Each row is where one point has got to under a steady rotation. How many steps took it there?
The counts run from 0 to 172.
106 115 136 124 193 108 102 122 179 112 136 120 138 109 123 161 124 131 121 122 114 179 156  91 104  87 119 156  83 167 122 163 112 146 135 179 165 162 153 124 132
72
112 131 125 146 138 124 122  91 130 159 175 164 146 120 136 190 105 131  67 118 121 151 170  94 118 101 110 150 101 155  97 170 125 131 153 163 133 164 123 141 141
49
 86 121  99 153 164  95 111 124 163 138 152 108 205 136 113 120 107 141 104  72 103  86 103 116 130 146 134  81 114 111 108  93 156 138 141 179 135 139 159 154 135
123
102  78 150 163 133 141 144 110 159  85 117 171 107 118 127  81 133 144  99  77  78 121 135 126  65 118 125 108  86 174 115 122 115 115 107 139 137 162 150 122 128
83
120 171 111 125 124 161 153 124 175 158 171 142 175 140 139  87  95 129  91 125  87 148 146 129 108 174 113 110 112 116 113  89  82 169 131 152 117 164 129 110 134
147
 92 186 107 128 128 150 118  96 165 153 163 129 181 103 122 158  96 113  80  68 112 100 153 110 129 181 134  66  98 128 138 124 129 128 134 136 116 159 118 153 143
129
 97 130 131  82 179 158 114 101 203 113  98 126 153 105 121  89 102 122 101 129 105 103 150  78 125 148 129  69  69 128 124 103 108 143 130 100 124 124 112 141 121
111
 80 110 132 101 190 131  74 101 166 126 102 100 119  89 125 152 120 128 104  77 121 130 133  79 111 102  92 119  74 157 133 123 156 153 141 137 153 127 161 118 114
94
 94 139 138 115 142 105 121 120 181 153 149 139 195 113 141  64 107 121 135  99  72 128  91 101 130 138 108  89 126 139 129 101 152 149 138 181 131 163 144 135 142
0
 91 113  78 195 140 129 139  73 125 112 146 132 155 149 111 166 112 140  74 119 119 166 172 137 107 112 121 177  75 133 126 133 117 115 140 153 153 168 159 111 104
55
110 151  96 110 147 120 127  90 162 173 171 110 201 143 130 170 131 179 113 118  95 126 127 102 158 141 139 104  64 106 116 103 121 176 169 166 134 135 136 128 156
138
 85 148 138  96 169 106 104 122 199 137 138 128 159  79  93 122  94 112 123  75 119 136 122 100 128 148 118  67 110 147 128 133 161 132 137 146 121 166 125 138 119
108
 90  91 132 144 134 122 144  94 187 105 107 146 152 122 104  75  97 134 130  84  94 126 112 117 126 139 108  68  84 151 123 103 146 104 123 137  98 164 138 132  87
105
110 124 120 125 145 140 145  86 165 164 176 161 160 152 167 121 102 133  93 162  77 148 136  96 141  99  95 145 107 128 115 109  73 158 166 186 132 128 119 137 124
154
 89 125 131 119 167 166 120  88 202 130  92 125 143 100 124  95  96 118  94 124 123  87 152  79 131 145 126  86  69 145 142 107 111 109 141  97 126 137 101 142 105
112
 93 119 112 103 176 117 121 107 175 175 119 114 157 101 139 143 130 148  96  74  95  96 121  62 136 110 136  96  80 103 112 100 153 154 145 137 130 107 125 140 135
116
120 163 110 164 108 177 156 113 182 146 186 144 143 128 145 148  94 102  82 113  88 122 144  97 119 135 129 101 112 142 142 133  77 112 153 175 130 186 123 149 120
150
116 132 111 122 139 140 141  92 158 168 161 138 163 142 146 122 102 157  89 192  95 135 146  74 129 123 137 145  69 119 105 113 120 137 189 135 118 155  95 113 105
31
115 106 110 130 164  96 158 104 176 153 112 146 183 128 127  93 142 157 107 112  88  83 129  84 115 118 135  95  55 107 119  81 143 155 164 139 128 117 108 130 116
118
102 112 142 161 107 194 114  89 141 110 180 177 129 121 159 137  81 148  96 127  94 140 145 117 107 125  91 140 106 182 130 125 102  91 151 158 122 189 132 113 128
171
 80 104 143 134 139 120 110  74 164  83  98 157 144  81 101 128 123  94 109 100 110 120 164 109 109 115 113 115  68 182 162 146 116 119 124 123 140 149 122 135  92
91
106 143  72 158 150 107 104  99 151 136 186 131 162 113 143 173 117 126 109 128  83 137 152 107 126 114 143 169 105 117 138 121 111 158 155 192 172 147 153 117 147
159
100  98 132 101 151 122 115  95 161 126  71 132 125 116 128 109 146 145  95  93  90 126 145  84 106 106  98 108  55 139 134  94 145 174 132 122 148 119 147  95  84
96
102 126  82 170 163 123 119 110 155 165 184 103 161 126 133 164  95 168  98 137 110 140 120 102 123 123 160 160  97  98  96 122 141 111 161 172 145 166 151 120 140
35
105 157  98 117 138 144  97 101 146 178 180 129 141 147 142 167  95 127  61 129  97 145 126  62 153 124 130 108 104 121 105 131 148 135 155 155  99 163 135 137  91
28
 90  82 145 101 160 113 102 141 177 118 128 115 142 121 119 104 130 183 118  79  81 118  98 102 100 149 131  77  68 158 116 101 161 138 139 157 123 149 157 114 138
102
 98 127 100 140 140 112  93 107 133 162 167 109 177 136 153 124 126 153 110 128  61  81 100  81 132 130 151 125  76 120 131 112 165 145 162 171 145 139 148 123 130
14
111 138 131 113 153 162 123  97 164 170 190 139 147 141 181 141  96 134  89 135  94 143 126  86 140 102 100 134 120 127 106 112  86 162 161 182 133 125 134 153 153
153
 85 143  86 165  95 126 124  74 135 150 185 138 184 120 119 125  90 135 114  97  81 127 106 120 130 165 133 103 113 116 142 100 157  95 136 146 113 178 141 118 108
19
 98 152  83 172 103 153 128 106 134 140 181 158 133 118 151 152 115 125  84  72  72 153 140 132  96 140 119 145 119 128 136 112 135 134 117 151 143 179 156  80 129
165
 97 157 115 153 128 197 118  81 159 161 175 124 143 128 141 143  62 111  77 135 120 130 141  91 139 146 119 112  94 129 133 124 125  88 158 122  98 175 126 126  96
26
 80 157 129 154 138 145 117  85 178 128 153 140 182  82 133  97  75  88 126 111  97  95 127  90 136 134 121 103 105 153 170 122 114  89 138 141 134 167 122 147 119
4
 85 144 140 108 125 138 127  89 181 126 144 156 192 102 123  49 104 121 137 122  69 120 125  99 130 155 126  92 100 141 135  89 105 120 112 138 127 159 123 126 135
2
120 125  86 151 127 135 148  85 156 142 160 148 163 144 131 136 115 155  90 189  91 123 144  88 133 115 154 138  59 113 123 117 114 111 174 138 117 163  96 113 101
32
110 120 125 134 157 108 131 141 166 128 135 134 108 105 131 143 152 130  99  52  71 148 136  94  65 109 132 139  89 143 116 130 146 165 108 144 155 157 162  88 141
79
119 123 121 139 123 137 145 118 142 120 130 150 143 163 119 111 131 145  75 121  98 173 168 140  49 151 114 151  81 133 100 111 112 173 124 142 143 176 150  79 109
60
110  89 129 139 165 142 145  95 169 102  97 123 113 116 121 102 117 145 104 108 107 168 162 113  85  80 104 174  66 144 118  97  83 149 113 120 162 147 155  92 120
75
104 134  81 172 135 136 122  92 158 149 191 141 176  93 140 187 110 125 118 126  92 136 161 110 128 108 124 174  92 131 145 132 109 125 163 176 166 161 125 114 147
158
 94 153 101 129 119 140 129  59 146 156 126 154 165 109 163  97 119 117  87 135  64  86 145  70 147 118 127 124  76 112 144  86 125 127 145 119 132 131 114 112 100
10
107 158  83 180 134 124 144 112 159 134 188 158 154 123 106 138  91 109  69 110 104 141 160 126  76 150 146 141 125 116 107 132 136 118 136 157 131 200 128 121 114
41
 91 173 126 115 151 152  96 117 166 169 164 113 174 122 137 148  98 126  80  80 125  95 154  95 125 177 120  77 102 141 133 128 126 149 151 155 120 143 114 156 145
130
 98 147  69 192 124 151 157  92 169 123 153 116 188 153 119 132 101 156 112 109 105 132 122 143 137 152 136 121  81 102 153  81  91 124 148 149 126 167 152 115 121
142
 95 139 141  79 179 108  95 121 202 122 117 123 166  95 107 110 117  96 131 100 103 128 125  78 123 146 119  67  97 145 127 120 154 150 139 159 121 143 123 142 113
109
 98 131  83 148 147 130 152 108 148 141 164 146 171 151 126  92  94 154  94 150  93 177 145 136  90 147 145 153 102  90  83  84 122 141 137 136 127 163 145 100 123
38
104 117 143 137 137 122 129  89 168  98 141 156 126 105 108 174 116 129 107  96 108 193 172 108 120  91 135 142  83 177 124 163  93 108 105 142 141 176 130 125 135
70
117 127 138 121 102 174 107 116 128 110 171 179 128 144 167 100 112 145  89 142  65 150 147 125  81 148 105 126 102 169 111 110  92 148 141 166 127 179 137 110 138
169
116 119 119 153 116 166 142  77 137 147 167 181 126 151 149 145  95 127  46 129  98 148 175 105 117 105 127 139 101 141  85 137 100 103 132 132 118 162 120 138 123
47
